Named turns come first, each shown by rows before and after it. Which turns, in which order, take the first row of each pair that follows to the second? Write the first one first, as in the answered first pair.
turn q236:
[ 15  33  44 -40 -17  -9  -3   1] -> [ 23  18  45 -51 -14  -6 -13   8]
[-37  42   2 -13  13  26  29 -78] -> [-25   2  -3 -54  41  31   6 -69]
[ 18  10  29   7  -1 -16 -24  20] -> [ 11  14  33  13  -2 -16 -22  20]
turn q775:
[  1  -6  19  10  -1  -2 -21  18] -> [ -8  -9  11  -8  20  15 -24   5]
[ 21 -35  14  10  15 -20 -38  23] -> [ 17 -33   9 -17  28  -3 -36  10]
[ 27 -17  11 -20  19  -4 -29 -14] -> [ 17 -42 -15  14  21 -18 -18 -22]
[ 25 -49  16  10  10 -15 -16  40] -> [ 29 -46  10 -33  28   5 -28  24]
turn q808:
[ 23 -55   2 -66  59   9 -31  15] -> [-48  48 -30  37  -4   7  56 -50]
[ 10   8  16   2 -16 -23 -10  -7] -> [  9  -4   6 -18   3  -6 -17 -18]
[ 15  -8  25 -42  16 -14 -18  24] -> [-25  27 -13 -22  28   6  21 -28]
turn q114:
[-4  2 -4 11 -7  0  5  8] -> [ -5 -12  -6  -6  10   2  -7  10]
[  1  28  19   8 -24  -8  16  -1] -> [ 23 -34  -1  -4  14  -5 -11  14]
[-68 -18 -63 -37   4  13   8 -27] -> [-56  16 -20  35 -66 -34  20  16]
[ -3  33  -1  -5  13  13  23 -14] -> [ 16  -3   4  25   2 -15   9  24]
Now pairs of rows:
Between the rows of a pair lie 2 to 3 turns.
[-39  23 -43  34  -5  10  29 -41] -> [  3 -25 -19 -66  43  27 -29 -13]	q808 then q114
[-26   9 -45 -16  35  26  24 -40] -> [ 16 -52 -25 -20  44   1 -20  16]	q808 then q114
[-12  65   0  -2 -49  -8  46 -13] -> [ 47 -44  11 -55  -1 -10 -22  39]	q114 then q775
[ 11  13  10 -52  26   0 -54  40] -> [  8 -19  -9 -31  40  -7 -53  44]	q808 then q808 then q114
[-27  29 -22  21   4  31  54 -45] -> [ 25 -38  -9 -49  52  38  -3 -17]	q808 then q808
[ 35   4  40 -48  -5  -5 -25  27] -> [ 16  20  27  41 -40 -38   8  29]	q808 then q114
[-37   9 -71  21  26  21  39 -44] -> [-23  31 -29  81 -35 -30  40   2]	q236 then q114
